(in the rows, 128 means zero)
Each row of Z is roughly a mix of the hidden directions of one of 3 groups; some rows fit no group.
Z (98 x 11):
[[ 85 108 117 152 115  96 112 190 152  99 119]
 [ 82 131  94 138 143 112 116 196 118  98 135]
 [135 166 132 156 169 179 163  91 108 132 118]
 [165 106 161 142  95 105  74 129 172 136 121]
 [158 158  84 112 162 161 168 105  94 136 141]
 [153 138 125 118 157 150 177 152  69 152 150]
 [ 91 105 149  90 125  88 137 186 101 125 124]
 [167  88  98 134 139 171 150  78 119 144 147]
 [148 152 132 152 177 133 123  99 163 165  81]
 [156 155  90  78 155 141 134  80 122 133 159]
 [166 152 106 104 125 176 133  88 109 131 176]
 [119 122 147 168 144  88 110 109 149 161  67]
 [127  96 137 132  93  80  87 142 178 124 100]
 [156 171  68 149 129 157 145 129  87 132 141]
 [152 171  74 127 176 136 151 104 117 158 126]
 [116 126 139 162  73 169 120 112 176  98 137]
 [182 111 102 138 122  83 102 127 143 166  91]
 [108  90 180 146 133  97 119 116 167 141  84]
 [ 91 135 104 114 131 103 121 192  83 102 136]
 [126 136 197  90 154 143 162 126 124 128 165]
 [120 111 143 117  56 119 136 182 126 102 128]
 [161 141 111 121 193 137 160  97 111 162 112]
 [168 134 148 144 139 136 138  74 166 164  89]
 [168 140 150  99 176 113 175 105 140 157 108]
 [151 124 116 157 167 183 141  69 128 139 134]
 [ 97 125 159 164  77 156 101 133 154  88 139]
 [173 120 175 129  76 123 134 138 163 114  94]
 [151  85 179 119  87 102 101 123 164 117 116]
 [ 88 137 144 137  86 101  77 165 126  97 142]
 [ 78 114 169 174 101 129 105 144 152 105 105]
 [165 131 131 158  65 111 118 129 177 135 102]
 [151 113 155 163 119 131 131  88 191 150 100]
 [119 146  97 170  88 128 116 182 132 102 164]
 [146 103 159 137  66  97 115 126 169 131  95]
 [108 189 166 132 145  95 112 155 147 121  90]
 [134 163  83  93 125 136 120 159  73 113 157]
 [100 144 117 147 205 154 151 125 102 134 146]
 [113 136 176 168  84 155 107 134 156  89 119]
 [117 135 126 133  98 189 131 148 116  81 174]
 [151  94 157 113  83 113 108  99 181 133 101]
 [149 163  92 100 164 159 152  86 102 133 153]
 [168 116 133 114 102 118 120  94 183 144  78]
 [166 110 153  90 134  71 109 116 160 161 122]
 [138  96 137  82 111 161 149  81 113 117 173]
 [170 127 193 136 127 133 112 104 180 131 119]
 [128 101  75 109 131 160 185 133  98 143 150]
 [158 152 107 134 161 120 121  64 153 150  92]
 [151 123  70 130 147 101 162 149  94 160  97]
 [103 106 106 158  77 169 110 117 135 100 170]
 [ 88 122 156 111 169 134 136 128  65 126 164]
 [151 138  94 110 193 126 155 105 102 166 124]
 [ 94 155 175 125 156  84  94 161 115 121 106]
 [153 135 152 166 114 142  85  90 180 120 104]
 [167 116 163 157 140 119  98  98 181 138  97]
 [154 119 103  87  94 142 106 148 115 109 191]
 [169 131 169  99 127 138 114  65 128 162 117]
 [137 133  89 116 101 175 129 150 100  95 180]
 [141 122  60  90 116 133 155 159 101 112 153]
 [ 85 133 157 138  77 115  99 170 139  92 132]
 [126  92 170 160  86 117 111 114 186 128 124]
 [ 69 136 133 127 100 106 101 181 110 101 145]
 [144 154  94 104  85 124  75 167 124 111 151]
 [119 129 152 116 167  91  96 132 141 151  63]
 [143 123 105 119 112 179 157  99 121 112 192]
 [137  89  88 106  94 160 187 129 136 134 146]
 [142 162 102 106 157 175 150  96  94 125 167]
 [148 151  64 123 168 137 148 111  92 155 143]
 [ 75 105 168 131 134  71 118 146 127 151 106]
 [148  96 133 131 107  75 120 151 175 135  81]
 [ 95 131 145 156  66 155 118 159 134  87 139]
 [136  93 151 128  76 124 122 189 149 100 139]
 [136 142 115 109 189 160 166  87  99 144 132]
 [ 76 122 112 154  84 156 103 130 144  96 166]
 [131 152 112  93 194 124 139 119  97 149  87]
 [ 59 140 165 142 123 115  88 149 142 101 132]
 [152 114 144 119  63  88  89 140 158 113 127]
 [126 115 137 112 206 134 160 109 105 158 114]
 [157 148  97 116  63  99 129 166 114 117 107]
 [ 76  96 140 147 115 130 128 161 117  94 182]
 [112 139  98 193 145 129 127 119 102 151  76]
 [153 180 148 115  67 149 115  95 134 149 129]
 [174 127 120  81 162  87 149 117 121 171 126]
 [184 149 120 132 150 129 109  69 158 150 108]
 [ 70 117 146 158 136 103 121 157  77 156 122]
 [ 80 169 114 130 116  89  85 167 120 112 141]
 [112 112 131 167  85  92 114 173 167 113 106]
 [119 114 136 127  62 119 118 183 101  99 140]
 [134 161  94 119 136 175 109  85 101 118 173]
 [129 114 154 144 183 119  77  75 128 138 133]
 [101 165 107 162 184 120 101 172 123 134 116]
 [ 65 119 153 131  89 117 104 165 142  97 142]
 [118 150 136 165 156 127 118  70 156 139  78]
 [152 163  88  87 157 159 144 113  82 133 146]
 [ 86 154 113 142  76 131 118 178 117  95 147]
 [146 111 152 126  78 101  86 127 178 132  97]
 [125 104 110 103 102 121 137 191  86 124 169]
 [ 90  99 155 163 184 123 143 115 162 137 102]
 [ 88 127 120 119 154 134 155 156  66 107 165]]
Here is one row from each group, named. Which group is each of the other rows in?
[160 140 119  99  58 100  94 152 126 121 115] -> <123>
[ 97  97 138 121  90 113 114 190 101 117 162] -> <48>
[123 135 184 121 118  75  85 147 151 118 103] -> <13>

[ 96 155 155 142 132 186 113 100 110 105 171] -> <48>
[141  87 175 119  74 111 119 168 113 107 120] -> <13>
[167 118 141 109 131 162 141  56 152 148 132] -> <123>
[ 58 114  95 141  95 121 106 155 116  98 131] -> <48>
[133 171 132 164  79 125  80 125 162 101 128] -> <13>
[162 119 111  81 124 137 170 170 100 123 167] -> <48>
[ 95 153  56 125 149 138 140  90 120 114 109] -> <48>
[ 64 146 130 167 120 175 122 126 143  99 147] -> <13>
[ 70 123 174 149 112 123  99 116 168 102 113] -> <48>
